Here are some points, each followed by its number:
[ 0.1  0.   0.6  0.5  0.5  1.9  1.   1.7 -0.6  0.3 -0.2  0.2  0.6  0.8
  1.   0.2] 0
[-0.7 -0.3  0.4  0.1  0.4  0.4  0.6 -1.1 -1.7  0.1  0.3  0.8 -0.4  1.3
  0.3 -0.6] 1
[ 0.9  1.3  1.4  1.7  1.3 -0.1 -1.2  0.3  0.3  0.6  1.1  0.1 -1.8  0.1
  2.   1.5] 2
[ 0.1  0.3 -0.7  0.2  0.   0.5  1.7  0.3  1.   2.1 -0.3 -0.7 -1.3  0.
  2.1 -0.3] 3
[ 0.  -0.8 -0.8  0.1 -1.3  1.6  1.6  0.5  2.1  2.6  0.7 -1.1 -1.2  0.7
  0.2 -0.9] 4
[-0.3 -0.4  0.3 -0.3 -1.3  0.1 -1.3  0.6 -0.5 -0.6 -0.8  0.6  0.6 -0.5
 -0.9  0.6] 5
[-0.7 -1.2  0.5  1.9 -1.9 -0.3 -1.9 -0.6  1.  -2.1 -0.9 -0.1  1.5 -2.7
 -1.6 -0.1] 6
[ 0.   1.   1.  -0.3  2.2  1.  -0.2  2.9 -1.9 -0.3 -0.6  0.5 -1.   1.8
  1.1  1.5] 7
[ 1.5  0.8 -0.8 -1.6  1.1  1.4  2.2  1.2 -0.1  0.7 -0.2 -1.5  0.7  1.
  1.2 -0.4] 8
[ 1.6  2.1 -0.4 -0.4  0.3 -1.  -2.4  0.   0.1 -1.  -0.2  0.7 -1.5 -1.1
  0.3  1.1] 9
[-0.2 -0.6 -0.1  1.1 -1.9  0.1 -1.8 -0.8  1.9 -1.   0.1 -0.6  2.  -1.4
 -2.1 -0.5] 10
[-0.6  0.7 -0.9  1.5 -0.7 -0.3 -1.8 -0.6  0.9 -0.3 -1.3  0.6  0.  -0.9
 -1.2 -0.9] 11
[ 0.4 -0.5  0.  -1.3 -0.8  0.4 -1.  -1.   0.6  0.   0.5  1.   0.7  0.6
 -1.8  0.4] 12
[ 1.   0.1  0.  -1.7  0.6  0.1  0.2  1.2 -1.6 -0.2  0.3 -0.6  0.3  1.3
 -0.9  0.6] 13
[ 1.  -0.2 -0.5  0.9  0.6 -0.1 -0.4  1.5 -0.1 -0.1 -0.2  0.5 -0.2 -0.3
 -0.3  0.1] 14
[ 0.6 -1.6  1.1 -0.7  0.5 -0.4 -1.4  1.  -2.8 -1.8 -1.4  0.8  1.2 -0.3
 -0.9  1.9] 15
[-0.9  0.8  0.1  1.8 -2.  -1.7 -0.8 -1.3  1.1 -0.6  1.6  1.1  0.6 -0.8
 -0.8  0.3] 16
[ 1.8 -0.6  0.4 -1.4  0.  -0.2 -0.6  2.2 -2.2 -2.5 -0.7  0.7  2.  -0.7
 -1.7  0.5] 17
[ 0.2  1.  -0.3 -0.4 -1.1 -1.3 -0.9 -0.1 -0.2 -0.5 -0.1  0.5  0.5 -0.3
 -1.1  0. ] 18
[ 0.3 -0.1  1.5 -0.2  0.1 -2.7 -0.7  1.6 -3.5 -1.6 -0.7 -1.2  1.5  0.2
  2.   0.5] 19
[ 0.1  0.2 -0.7 -0.6  0.9  0.8  1.9 -0.3  0.8  2.   0.7 -0.5 -0.5  0.6
  1.   0.2] 20
[-1.7 -0.1  0.6 -0.6  0.3  0.2  2.5  0.3 -0.2  1.3  1.3 -0.5 -1.1 -0.4
  0.4  0.3] 21
[ 0.  -0.5  1.   0.3  0.5 -1.1 -1.6  0.5 -2.4 -1.5 -0.1  0.5  0.7 -0.9
 -1.3  0.3] 22
[ 0.6  1.4 -1.7 -1.8 -0.1  0.4  0.5 -0.4  0.7  0.7 -0.7 -0.1 -0.1  0.1
  1.4  0.5] 23
[-0.2  0.  -0.5 -1.3  1.9  1.6  2.   1.6  0.4  0.8  0.7 -0.4 -1.  -0.2
  1.1 -0.6] 24
[-0.9  1.   0.1 -0.5  1.   0.4  0.3  0.3 -1.9 -0.9 -0.4  0.2  1.3  1.
 -1.3 -1. ] 25
[ 0.2 -1.3  0.1 -2.5 -0.4  1.2  1.3  0.5 -0.4 -1.6  0.2  0.9  2.5  2.
 -1.   0.8] 26
[-0.9 -2.5  1.4  0.9  0.7  0.7  0.5  0.4  0.1  1.9 -0.2 -0.2  0.2  0.
  0.2  1.5] 27
[-0.5 -1.4  0.1 -0.2  0.6 -0.2  0.3  1.4 -1.3 -0.8 -0.5  0.5  0.9  0.3
 -0.6  0.6] 28
[ 0.  -1.   0.3 -0.6  0.7 -0.3  0.9 -1.1 -1.3 -0.3 -1.3 -0.2  1.5  1.3
  0.   0.7] 29
[-0.2  1.4  0.8 -0.1  0.3 -0.5  0.9 -1.6 -0.3  1.6  0.1  0.8 -0.8  1.5
  1.2 -0.3] 30
[ 0.7 -0.3  1.8  0.2  0.1 -1.2 -1.1 -0.5 -1.1  0.1 -0.7  0.5  0.1  1.2
 -0.1 -1.2] 31
[-0.2  0.6  0.   0.6 -2.  -0.7  0.8 -1.5  1.5  0.2 -0.2  0.1  0.4  0.7
  0.5 -0.4] 32
[-0.5  0.9 -1.5  0.4  1.1 -0.5  1.7 -3.4  3.   2.1  1.7 -0.8 -1.6 -0.5
  0.7 -0.8] 33
[ 0.  -1.   0.1 -0.7  0.8  0.7  0.6 -0.1  0.2  1.1 -1.2  1.2 -0.8  0.7
 -0.6  0.3] 34
[-0.6  0.   0.7 -1.2  1.3 -0.5  2.  -0.3 -1.8  0.6 -1.   0.4 -0.2  2.1
  1.7 -0.1] 35
[ 0.5  0.3  0.5 -1.3  1.9  0.7  0.6  0.  -0.9  0.  -0.3  0.2  1.4  0.6
 -0.2  1.7] 36
[-0.7 -1.   1.3  0.1 -0.5 -0.3  0.1  0.3 -0.8 -2.2 -1.2  1.2  1.9 -0.3
 -0.3 -1. ] 37
[ 0.8  0.4 -1.6  0.5 -1.2  1.3 -0.6  0.3  2.5  1.6  0.2  0.4 -1.2 -0.4
 -1.1 -1.1] 38
[-0.8  0.7 -0.8  0.1 -1.3 -0.9 -0.3 -0.5  1.3  0.1  0.2 -0.8  1.1  0.3
 -1.   0. ] 39
[-1.   1.5 -0.7  0.4 -0.2 -0.2 -1.3 -1.1 -0.3 -0.2 -1.1  0.4  0.  -0.4
 -0.4 -1.8] 40
[-0.1 -0.5 -0.9 -1.6  1.1  1.   1.7  0.3  0.   0.5 -0.2 -0.3  0.2  1.3
 -0.3  0.7] 41
[-0.1 -0.8  0.8 -1.1  1.1  0.4 -0.3  0.2 -2.1 -1.3 -2.1 -0.1  0.7  0.4
 -0.5  0.3] 42
[ 0.8  0.8 -0.5 -0.1 -1.   0.7 -0.3  0.3  1.   1.3 -0.2 -0.1 -0.3  0.6
 -0.1 -0.4] 43
[ 0.4  0.4  0.1  1.1 -0.4  1.   0.5 -0.3  1.2  1.1  1.6 -0.7 -1.2 -0.4
  0.1  0. ] 44
[-1.6  0.   0.8  1.9 -1.6  0.9 -1.  -1.5  1.6  0.7 -0.1  0.6 -0.2  0.
 -0.7 -0.9] 45
[ 0.9  1.4  0.5 -1.   0.3  0.   1.4 -0.3 -0.7  1.2 -0.7  0.2 -1.   0.7
  1.4 -0.8] 46
[-0.5 -0.7 -0.2  0.2 -2.1 -1.8 -2.5  0.4 -0.4 -3.  -0.6 -0.7  3.5 -1.2
 -0.7  0.2] 47
[ 0.1 -2.3  1.8 -0.8 -1.1 -0.2 -1.4  0.7 -1.  -2.  -0.8  0.2  4.2  1.3
 -3.4 -1.1] 48
[ 0.6  1.3 -0.2  0.6 -1.   0.8  0.3  0.5  0.2  1.2  1.2  0.1 -0.9 -0.9
  1.   0.6] 49
[ 0.   0.3 -0.1  0.7 -0.3  1.2 -1.1 -0.9  2.   1.3 -0.8  0.5 -1.3 -0.8
  0.4 -0.8] 50
[-0.8  0.8  1.1  0.9  0.1 -1.1  0.3  1.1 -1.1 -0.5 -0.8 -1.1  0.1  0.
  2.1 -0.7] 51
[ 1.1  1.9 -1.2  1.1  0.2 -0.8  0.3 -1.5  2.6  1.2  2.  -1.1 -1.3 -1.9
  1.  -0.7] 52
[-0.3 -2.1  0.4 -1.3  0.7  0.3  0.7  0.  -1.1 -0.1  0.   1.4  1.4  2.2
 -1.7 -0.1] 53
[ 0.9 -1.3 -0.6 -1.7  0.4  0.8  0.4 -1.8  0.9  1.9 -0.9  1.2 -1.6  0.5
  0.   0.5] 54
[ 0.5  0.3 -0.3  0.1  0.2  0.7 -0.4  1.1 -0.2  0.1 -0.4  0.2  1.1  0.7
  0.1  0.5] 55
[ 0.   1.1 -0.6  1.3  0.3  0.2  1.7  0.   1.8  2.2  0.8 -2.1 -2.  -1.6
  2.2 -0.4] 56
[-1.3 -0.2  1.5  0.4  0.1 -0.1  0.4 -0.3 -1.3 -0.5  0.6 -1.   1.3  1.5
 -0.2 -1.4] 57
[ 0.1  0.3  0.5 -0.1  0.8  0.9 -0.1  0.7  0.2  1.1 -0.1  0.7 -0.7  0.
 -0.5  1. ] 58
[-0.4  0.2 -0.5 -0.4  1.1  0.5  1.   0.9  0.2  0.2  0.7 -0.9  0.2  0.5
  0.5  0.9] 59
[ 0.3 -0.5  0.5 -0.4  1.   0.3  0.5  1.3 -1.1 -0.1 -0.6  0.7  0.4  0.2
 -0.2  1.2] 60
[-0.5  0.1 -0.9  0.1  0.   1.3  1.7  0.   0.2  2.8  0.3 -1.2 -0.7  1.1
  0.4 -1.1] 61
[ 1.  -0.4 -0.3 -0.5 -0.1  0.  -0.3  1.2  0.6  0.1  0.3 -0.8  0.2  0.7
 -1.1 -0.1] 62
[ 0.8  0.   0.  -0.7  0.8  0.4  0.4 -0.4 -0.1  0.7  0.2 -0.2 -0.7  0.5
  0.2 -0.8] 63
[ 1.5  0.4 -0.4 -0.1  0.7  0.2  0.3  0.6 -0.2  0.8  1.1 -0.5  0.8 -0.2
  0.4  1.6] 64
[-0.1 -2.5  0.  -0.8  0.   0.5  0.2  3.1 -2.1  0.  -1.2 -1.2  1.   1.5
 -0.5  1.1] 65
[-0.4  1.1  1.2  2.  -0.4 -1.2  0.4 -2.9  0.2  0.4  0.8 -0.6 -0.8  0.2
  1.5 -1.1] 66
[ 0.4 -1.  -0.2 -1.7  2.6  1.2  2.7  1.  -0.3  2.  -0.5 -1.  -0.6  0.8
  0.2  0.4] 67
Which five points above are nearest to each new point? Their numbers follow each, smallest number first.
[ 0.   0.9 -0.2 -1.2  0.7 -0.1  1.6  0.  -0.5  0.8  0.1 -1.4 -0.5 -0.4
 -0.1 -0.5] -> 20 21 46 59 63
[ 1.2  0.1 -0.6  1.1 -0.2  0.4 -0.6 -0.5 -0.6  0.  -0.8  0.3 -1.  -0.1
 -0.2 -0.2] -> 14 43 55 58 63
[-0.4  1.  -0.8  2.  -1.4  0.  -0.6 -1.7  1.8 -0.1 -0.8 -0.6 -1.6 -1.2
  1.3 -0.3] -> 11 32 45 50 66
[-0.3 -1.4 -0.7 -0.8 -1.5  1.2 -0.1  2.1  0.9  0.5  0.3 -0.6  0.   0.8
  0.5 -0.8] -> 0 4 43 55 62
[-1.  -1.  -0.8  0.2 -0.7  0.1 -1.7 -1.6  0.7 -1.9 -1.7  2.2  0.5 -1.4
 -3.1 -1.5] -> 5 6 10 11 40
[-0.1 -0.1  1.8  0.1  0.8 -1.8 -1.5 -0.7 -1.5 -2.  -0.4  0.6  0.9  0.1
 -0.6  0. ] -> 18 22 31 37 42
[-1.3 -0.2 -0.2  0.5 -0.7 -0.1  0.6 -0.9 -0.1  0.6 -0.3 -0.1  0.4  0.2
  0.5  0.4] -> 1 32 39 55 59
[-1.6  1.   0.4  0.7 -0.4 -0.2  0.6 -0.1  1.2 -0.4 -0.2 -1.4 -0.1 -1.3
 -0.3 -0.9] -> 11 32 39 40 44
[-1.1  0.5  0.3  0.6  0.3 -1.   0.4 -0.1 -2.4 -0.4  0.3  0.7 -0.1  0.5
  0.1  0.4] -> 1 22 25 28 60
[ 0.8  0.7 -1.7 -0.5 -1.2 -1.1 -0.1 -1.   0.8 -0.8 -0.1 -1.4  0.6 -0.4
  0.5 -1. ] -> 18 23 32 39 43
[-1.3  0.7 -0.2  0.6 -0.6 -0.8  0.2 -2.   0.8  0.5  1.1 -0.4 -1.1 -1.2
  1.4  0.4] -> 32 44 49 52 66
[-1.7 -1.   1.2  0.5  0.  -1.1 -0.3  0.4 -1.7 -0.9  0.4  0.7  1.   0.7
 -0.8 -0.9] -> 22 25 28 37 57
[-0.3  0.5  0.  -0.3  0.7  0.2  0.2 -1.5  1.5  1.9  0.2  0.  -2.8 -0.7
  2.   0.3] -> 3 20 44 50 56
[ 0.1  1.5 -0.1  0.7 -1.6 -0.8 -0.8 -1.3  0.1 -0.8 -1.  -1.4  0.1 -1.3
  0.1 -1.5] -> 11 18 32 39 40
[-0.4 -1.   0.2  0.  -0.2 -1.2 -0.6 -0.1 -2.2 -0.9 -0.4 -0.5  0.1 -0.8
 -0.3  0.5] -> 5 18 22 28 42
[-0.1 -0.6  0.9 -1.4  2.1  1.   2.   1.3 -1.4  0.2 -0.5  0.5 -0.2  2.6
  1.2  0.8] -> 0 7 35 41 60
[-1.9  1.5  2.   3.7 -1.9 -0.9 -1.7 -1.2  0.1 -0.8 -0.4 -0.6 -1.8 -1.6
  2.2 -1. ] -> 11 16 45 51 66
[-0.3  0.7  0.5  2.1  0.6  0.  -1.2 -0.6  0.1 -0.3 -1.6  0.7 -0.2 -0.6
  0.2 -0.3] -> 11 14 40 50 55
[ 0.5 -0.4  1.3  0.5  0.2 -0.2 -0.3 -1.3  0.3  1.   0.1  0.4 -0.3  0.1
  0.  -0.1] -> 1 31 34 58 63
[-0.4 -0.1  0.6 -0.6  0.6 -0.7  0.4 -0.2  0.7  0.2  0.1 -0.9 -0.6  0.2
  0.3  0.1] -> 20 58 59 62 63
[-0.2  0.   0.5 -0.1  0.1 -0.5 -0.9  0.5  0.2 -1.4  0.1  1.2  1.2  0.5
 -1.7  1.3] -> 5 12 18 28 55
[-0.7  0.6 -0.5 -0.5 -0.1 -0.5  0.5  0.4 -1.5 -0.6  0.1 -0.7  0.8  0.6
  1.   1.4] -> 28 29 55 59 60
[ 0.7 -0.4 -0.6 -1.4  0.6  1.3  1.4 -0.4  0.8  1.6  0.9  0.1 -0.8  1.3
 -0.1  0.1] -> 20 34 41 54 63
[ 2.   0.2 -1.2 -1.1 -0.7  0.9 -0.2  1.3  1.5 -0.1  0.  -0.6  1.5  0.3
 -1.8 -0.7] -> 12 39 43 55 62
[-0.3  0.2  1.   1.1 -0.3 -0.9 -1.   0.  -0.6 -1.  -0.8  0.8 -1.5 -0.1
  2.2  0.3] -> 1 2 14 31 51
[ 0.9 -0.7 -0.7 -0.6  0.9  0.3  0.4  0.7 -0.9  1.2  0.6  0.  -0.5  0.6
  0.   0.6] -> 58 59 60 63 64
[-0.8  1.2  0.   1.1  0.1 -0.4  1.3 -0.2  2.8  2.6  1.1 -2.9 -1.2 -1.
  2.7 -0.9] -> 3 33 44 52 56
[-1.8  0.7 -0.7 -0.4  0.1  1.3  2.5 -0.5  0.4  0.7  0.5  0.2 -0.4 -0.3
  0.6 -0.3] -> 3 20 21 59 61
[-0.1 -0.3 -0.1 -0.2  0.2  1.   0.4  0.1 -1.5 -0.9 -0.6  0.8  1.8  2.
  0.  -0.6] -> 1 25 28 29 55
[ 0.2  0.7  0.1  0.1 -1.8 -1.2 -3.2  1.2 -0.7 -2.2 -0.5 -1.3  2.4 -1.
 -1.   0.3] -> 5 10 18 22 47
[ 0.4 -0.5  0.   1.6 -0.9 -0.2  0.5  1.2  1.7  0.1 -0.1 -0.9  0.4  0.
 -0.6 -0.6] -> 14 39 43 44 62
[ 0.6  0.1  0.3 -0.7  0.9 -0.5  0.1  0.8  0.  -1.2  0.1 -0.5  1.1 -0.1
 -1.4  0.4] -> 13 28 55 60 62
[ 0.3 -1.8 -0.7 -2.4  0.6  0.1 -0.6  0.4 -2.1 -2.  -0.8  1.9  2.6  0.1
 -3.1  1. ] -> 15 17 26 28 53
[ 0.7 -0.4 -0.4 -1.8  1.   0.8  0.2  0.   0.5  1.2 -0.3 -0.1 -1.5  0.6
  0.7  0.4] -> 20 34 41 54 63
[-0.2 -0.6  0.6 -0.3  0.8  0.7 -1.3 -0.9  1.3 -0.1 -0.1  1.5 -1.  -0.6
 -0.3  0.6] -> 12 34 50 58 63
[ 0.   0.5  0.2  0.4  0.3 -0.5  0.3 -0.2 -0.2  0.3 -0.1 -0.3 -1.1 -0.4
  1.5  0.3] -> 46 49 51 59 63
[-0.7  0.5 -0.1  0.4 -1.8  0.6 -1.3  0.6  1.7  0.   0.3  0.1  1.3 -0.9
 -1.7 -1.6] -> 10 11 18 39 45
[ 0.  -0.7  1.4  0.7 -0.2  0.1 -1.3 -0.2 -0.7 -0.6 -1.9  0.9  1.9  0.7
 -0.1  0.9] -> 5 29 37 42 55
[-0.5  0.5 -0.3 -1.1 -0.9 -0.1  0.4  0.2  0.5 -0.4 -0.2 -1.3 -0.1 -0.5
  0.7  1.9] -> 23 39 55 59 64
[-0.4  0.1 -2.3 -0.7  0.7  2.6 -0.1  0.5  1.5  1.2 -0.2  0.3 -1.8 -0.9
 -0.7 -0.1] -> 34 38 43 50 58
[-1.4 -0.5  1.   0.6 -1.1 -1.   0.5  0.1 -1.5  0.1  0.   0.2  1.2  0.4
 -0.3 -0.3] -> 1 5 28 37 57
[-0.1 -1.4  0.1  0.1 -0.5 -0.6 -2.   0.  -1.  -3.  -1.5  0.6  1.5  0.3
 -1.5 -1.3] -> 5 22 37 42 47
[-0.3  1.   0.8  2.4  0.2 -1.6 -0.7 -0.8 -0.9 -1.5 -1.  -0.2 -0.4 -1.2
  0.9 -0.3] -> 11 22 40 51 66
[-1.2  1.7  1.1  2.4 -1.6 -0.7 -1.2 -0.7 -0.6  0.  -0.3 -0.1 -1.8 -0.9
  1.6 -1.3] -> 11 40 45 51 66
[-0.7 -0.2 -1.1  0.3 -0.1  0.   1.7 -2.   1.5  2.3  1.2 -1.6 -0.9 -0.8
  1.3 -1.5] -> 3 20 33 56 61
[ 0.6 -0.4 -1.  -0.7  1.5  1.7  1.   1.6 -0.1  1.6 -0.2  0.4 -1.6  0.5
 -0.4  1.3] -> 24 34 41 58 67
[-1.7 -0.5  1.   1.1 -1.1 -1.3  0.6 -1.1  0.1  1.   1.4 -1.   1.8  0.3
  0.4 -2.1] -> 32 39 45 57 66
[ 0.1  2.1 -0.8  0.9 -1.9 -1.  -0.7 -1.1  2.   1.9  1.4 -3.1  0.1 -1.5
  1.3 -1.4] -> 32 39 44 52 56
[ 0.7  0.4 -0.5  0.3 -1.7 -0.2 -0.6 -0.8 -0.3 -1.6 -0.9 -0.1  1.9  0.
 -1.4 -0.2] -> 5 10 12 18 39
[-0.1  0.6  0.3 -1.3 -0.1  0.   0.4 -0.3 -1.1 -0.8  0.3 -1.3  0.1 -0.9
  0.7  0.9] -> 13 59 60 63 64
[-0.3  0.9  0.3  0.2 -0.8 -0.9  1.2 -2.1  1.1  1.3  2.  -0.6 -2.  -0.3
  1.2 -1.2] -> 30 33 44 52 66
[-2.   0.8  0.3  2.7 -1.3 -0.8 -1.  -0.6  0.   1.2  0.9 -0.6 -1.6 -0.4
  2.3 -0.1] -> 44 45 49 51 66
[-0.4 -0.4  0.4  0.5 -0.2 -0.2  0.4 -0.9  0.7  1.9  0.8 -1.2  0.8 -0.2
  0.3 -0.4] -> 20 39 43 44 63
[ 0.7  0.  -0.6 -1.2  0.7  0.   0.7  0.5 -0.6 -0.5  0.1  0.2  2.8  1.
 -1.3  1.2] -> 13 26 29 36 55
[-0.5  0.8  0.7  0.7 -1.  -1.3 -1.8 -0.8  0.7 -1.1  1.5 -0.8 -0.1 -1.8
 -0.3 -1.2] -> 11 16 18 39 40
[ 1.3 -0.1 -1.2 -1.1 -1.1  1.  -0.2 -1.1  1.7  2.  -1.5 -0.6 -1.3  0.7
 -0.3 -1. ] -> 38 43 50 54 63
[-1.   2.2  1.7  3.4 -1.7 -0.9 -1.  -0.7 -0.6 -0.6 -0.3  0.2 -3.2 -0.9
  1.5 -0.6] -> 2 45 49 51 66
[ 1.4 -1.2  0.  -2.  -0.9  0.  -1.6  0.9 -0.6 -1.1 -0.5  1.4 -0.2 -0.7
 -0.9  0.7] -> 5 12 15 17 18
[-0.8  0.7 -0.5 -0.3  0.5  0.4 -0.1  0.6  0.2 -1.   0.8 -0.1 -0.8 -0.8
  0.2 -0.3] -> 14 55 58 59 63
[ 1.5 -0.4 -0.7 -1.1  0.9  1.2  0.1 -0.3  0.8 -1.1  0.4 -0.2  0.3 -0.5
 -1.7  0. ] -> 12 14 55 62 63
[-0.5 -0.3 -0.5  1.4 -1.  -0.5 -0.5 -0.2  0.  -0.8 -1.4 -0.3  0.9 -0.5
 -0.6 -1.6] -> 5 11 18 39 40
[-0.6 -1.3 -0.4 -1.6  1.1  1.3  1.1  1.2 -1.5  0.5 -1.7  1.5  0.2  0.3
 -0.6  1.6] -> 28 34 36 41 60
[ 0.8 -0.2  1.3 -1.3  1.5  0.2  0.9  0.9 -2.  -0.1  0.1 -0.7  0.5  0.9
 -0.1  0.8] -> 13 28 36 42 60
[ 0.6  1.9  0.   1.2 -1.3 -1.3 -0.6 -0.7  1.1  0.5  0.9 -1.5 -0.3 -1.1
  0.8 -1.5] -> 32 39 44 52 66
[ 0.6 -0.7 -0.5 -1.3  0.1  0.4 -1.8  0.6 -1.3 -0.7 -0.8  2.5  0.  -0.2
 -2.1  1.4] -> 5 12 15 22 60
[-0.9  1.4 -0.4  0.6 -0.6 -1.4  0.3 -1.1 -0.7 -1.3 -1.2 -0.3 -0.7  0.
  0.2 -1.1] -> 11 18 32 40 51
[ 0.5 -0.5  0.6 -0.4  0.2 -0.1 -1.5 -0.4 -0.4 -0.8 -0.2  0.3  0.6  0.
 -1.1  0.4] -> 5 12 18 22 55
[ 0.7  1.8 -1.   0.1 -2.1 -0.4 -1.1 -1.7  2.4 -0.1  1.1 -1.1 -1.  -1.9
  0.9 -1.5] -> 32 38 44 50 52
[ 0.  -0.6  0.8 -0.2  0.3  0.4  0.   1.1  0.2  0.9 -0.7  0.2  1.   0.7
  0.3 -0.2] -> 0 55 58 60 62
[ 1.5  0.   0.3 -1.5 -0.1 -0.2  0.9  0.3  0.3  1.4  1.6 -1.6  0.  -0.4
  0.5 -0.5] -> 20 59 62 63 64
[ 0.2  2.3  0.   1.8 -1.7 -0.6 -0.6 -0.6  2.4  1.1  1.2 -1.1 -0.6 -0.7
 -0.2 -2.5] -> 32 38 43 44 52
[ 1.1  1.   0.  -0.9  1.  -0.1  1.2  0.  -0.9  0.1 -0.2  0.  -1.7 -0.3
  2.2  1.3] -> 23 46 59 63 64
[-0.1 -0.8 -0.5 -1.5  0.6 -0.3  1.2 -0.6  0.4 -0.2  1.4  0.  -0.3 -0.8
 -0.1  0.8] -> 21 41 59 63 64
[-0.7  0.7 -0.2 -0.8  0.3 -0.5  1.3  0.7 -0.5  0.8  0.6 -0.7 -0.8 -1.3
  0.  -0.8] -> 21 24 49 59 63
[-0.3 -0.2 -0.1  2.5 -0.1 -0.5 -0.4 -1.3  0.7  0.4 -0.3  0.9 -2.3 -0.2
  0.4 -1.1] -> 11 44 45 50 66
[-1.6 -0.9  0.3  1.   0.  -1.  -0.6 -0.9 -1.8 -2.1 -0.7  0.3  2.1 -1.2
  0.6  0.1] -> 5 22 28 29 37
[-0.4 -0.4 -0.1  0.   0.7  1.   0.6 -0.7 -0.1  1.1  1.5 -0.7  0.1  1.
 -1.4 -1.1] -> 1 44 61 62 63
[ 1.   1.  -1.4 -1.3  1.5  0.6  0.7  0.4  1.7  2.5  0.8  0.3 -1.9  0.
 -0.6  1.2] -> 20 23 54 58 63
[-1.   0.4  0.1  0.5  0.5  0.3 -0.2 -0.4 -1.3 -1.7 -0.3  1.4  2.2  1.3
 -1.5 -1.2] -> 1 25 28 37 57
[-1.1 -0.3 -0.5 -0.8  0.   1.   0.2 -1.3 -0.2  1.   0.4  0.6  1.1  0.8
 -0.9  0.2] -> 1 12 34 41 63
[ 0.   0.4 -0.7 -0.3  0.2  1.5  1.8 -0.4  1.1  2.4  0.6 -1.1 -0.9  0.8
  1.5  0.2] -> 3 4 20 44 61
[-2.   0.8  0.   1.1 -0.4  0.4 -0.7 -1.2  1.   1.2 -0.3  0.7 -0.4 -0.3
 -0.1 -0.8] -> 11 32 40 45 50
[-0.8  1.   0.2  0.3  1.5  0.3  0.5  1.6 -0.2 -0.7  0.2 -0.4 -0.6  0.1
  0.8  0.4] -> 0 14 58 59 60
[ 1.1 -0.5 -0.4 -0.4 -0.3  0.3 -1.2  0.   0.6 -1.3 -0.9  0.3 -0.2 -0.5
 -1.1  1. ] -> 5 12 14 18 62
[ 0.6 -0.1  0.1 -1.3  0.4 -0.1  0.4 -0.7 -0.1  1.7  0.4 -0.8 -1.2  0.6
  1.2  0.1] -> 3 20 30 46 63
[-0.6  1.   0.8  1.5 -0.5 -0.4 -0.4 -1.8  2.9  0.3  0.4 -0.2 -1.5 -1.6
  0.9 -0.2] -> 44 45 50 52 66
[ 0.2  1.3 -0.6  0.8 -1.1 -0.4 -1.3 -2.3  2.7  0.7  0.9 -1.1 -2.4 -1.6
  0.9 -0.3] -> 33 44 50 52 66
[ 1.3  0.3 -0.4 -0.6  0.5 -0.1  0.   0.4  0.1 -0.3 -0.3 -0.4  0.7  2.
  1.1  0.1] -> 13 55 59 62 63
[ 2.9 -1.1 -0.6 -1.3  1.   0.7  0.6  1.1  1.1  1.   0.4  1.3  1.8  0.9
 -1.5  0.8] -> 12 41 55 62 64
[-0.3  0.8 -0.9  0.4 -0.4 -0.4 -0.9 -0.4 -0.6 -2.1 -0.7  0.5 -0.1 -0.5
 -1.2  0.9] -> 5 11 18 22 40
[-0.9  0.2 -1.9 -0.7  0.9  0.3  1.8 -1.3 -0.8  0.6  0.6 -0.4  0.3  0.8
 -0.3 -0.4] -> 1 20 41 59 63
[ 0.6  1.6 -0.5  1.1 -1.  -1.1 -0.5 -0.6  1.9  0.   0.1 -0.5 -1.3 -1.6
  1.7 -0.6] -> 32 44 49 50 52
[-0.3 -0.7 -0.7  0.1  0.9  1.   0.6 -1.2 -1.2  0.4 -1.2  1.1  1.5  0.7
  0.   0.4] -> 1 29 34 36 55
[ 1.7 -1.   0.1 -0.7  0.1  0.2  0.3  2.  -0.5 -0.2  0.7 -0.6  1.8  0.4
 -0.3 -0.8] -> 13 14 28 55 62
[-0.7 -1.  -0.8 -0.3  0.9  0.   2.2 -0.3  0.3 -0.7  0.1  0.5  0.5  0.6
 -0.8 -0.3] -> 28 29 34 41 59
[ 0.7 -0.7 -0.3  0.2 -0.2  0.4  0.3 -0.7  0.1  0.9 -0.5  0.6 -0.3  0.4
 -0.7  0.6] -> 34 43 55 58 63
[ 0.8 -0.8 -0.3 -0.7 -0.3 -0.8 -1.2  0.5 -1.7 -1.4  0.8 -0.9  0.6  0.6
 -0.4  0.1] -> 13 18 22 28 62
[-0.3  0.2 -0.7  0.9 -0.5  0.8  0.   0.   0.4  0.8 -0.5  1.2 -0.3  0.7
  0.6 -0.8] -> 34 43 50 55 63
[-0.3 -0.5 -0.9  0.2  0.3 -0.1  1.1  0.1  0.5  0.   0.6 -0.9  0.4 -1.3
 -0.2  0.5] -> 14 44 59 62 64
[-0.6  0.1  1.4  2.7 -1.4 -1.4  0.  -1.  -0.6 -0.9  0.6  0.1 -1.5 -0.3
  2.1 -1.4] -> 16 31 32 51 66
[ 0.6  1.1 -1.1  1.  -1.7  0.4 -0.8 -0.3  1.7 -0.2  0.7 -0.7  0.3 -1.3
 -0.6  0. ] -> 11 38 39 43 44
[-0.6  1.5 -0.4  1.5 -1.3  0.7  0.4 -0.7  1.8  1.9  1.  -1.5 -1.3 -0.5
  3.2 -1.6] -> 3 44 49 52 56
[-1.2  0.3  0.3  0.2  1.   0.6  0.3 -0.1  0.5  1.4  0.7  1.2 -2.7 -0.5
  0.8  1. ] -> 21 34 44 49 58
